Where one turn sends some rows of the set: a few examples, then the rows asked
todi: [ 15 -15   2 -16  12   4  -6  -2  14   5 -10  -2  24   2]
Vopo: [  1  17   3 -15   9  -6 -19   9  18   1   3 -17   7   6]
zekal: [ 15   5  13   1  -2 -18  11  19  15   1   5   8   1  11]
tura: [ 12   3  -6 -10  -8  16 -14  18  26  14   3 -12   2  13]
pamop: [  2  11  12  -3   3  -7  29 -10  14   5   7  -3   6   0]
Kimar: [  0  -7 -15  -3   6   9   0 -20  11  13   3 -15  12  -1]
veg: [ 11   6  14  -1   6 -12  18  14  12  -8   9  10  14  -1]
Fug: [ -5  -4  -2   9  -1  15  10  36   7  -1   9 -16   9   2]
Vul: [  4   9   7   3  -1 -12  29  -6  17   3   7  -8   0   4]
Lavev: [-14  11  16   5 -15   7  -4   5  12  -3 -14   3  12   0]
pevo: [  1 -12 -10  -3   3   5  -5 -18  14  15   2 -16  12   0]
pafa: [  1 -11 -14  -1   0   8  -2 -18  11  17   0 -16   7   2]
fuf: [12  9 16 -8  1 -5 16 13  5  4  1 18  7 10]
pif: [  6  -8  -5  -1  -1  21   2  17  25  -5  14 -14  22 -11]
memut: [-14  20   7   9  -8   3  -4   7  17 -13  -7  -2  11  -4]
pul: [  5   6  17  -3  -1 -14  22  -8  19   9   4  -6   2   5]
givos: [ 17 -15 -19   0  -3   3   2   7   9   9 -11  -8   0  15]
Kimon: [ -2  22  -9 -14   3  11  -6   8  -1   8  -2  -6  -4  14]
puvo: [  5  -6 -13  -1  -7  31  10  16  13  -2  11  -9  14  -4]
Dofaz: [  1  -8 -17   1   4   5  -2 -17  14  12   4 -18   8   0]
tek: [ 10   5   2 -21  -1  24 -13  11  20  16   2  -4  12   8]
valup: [ 17 -12 -16   0  11  -7  -3   6  22  -7  -2 -16  14   1]
velut: [-13  10  12  11 -19   2  -4   9  15  -4 -13   0   5   3]
Somuf: [ -6  -4  11  -3   8  18   6  29   7  -2   9 -10  23  -6]
reles: [ 4  8 13 -3 -4 -7 27 -8 13 12  2 -2 -1  9]
sori: [ -4 -18  -1  12 -18   3   9  17   6  -3   5 -19   7  -4]
daz: [  0   8  10  -8   7   3 -12  32  17  10   4 -15   7  12]
lega: [ -3  11   7 -13   6  18  -4  29   3  14  -1  -6   5  15]
fut: [12  8  3  5 -1 -7 25 18  5 -4  7 10  2  6]
vasa: [ 12  -6 -18 -11  12  17  10  -1  -1   1  -9   2  14   3]
Gir: [-15  22   3  10 -11   9   1   7  10 -11  -9   1   7  -1]
Vogos: [ -7 -15  12  -5  -7  15   9   7  -1   0   3  -6  24 -12]

memut moves to Lavev
veg moves to fuf
sori moves to Vopo
Now these:
Dofaz moves to pevo
todi moves to vasa
pul moves to pamop
pif moves to tek
Somuf moves to lega

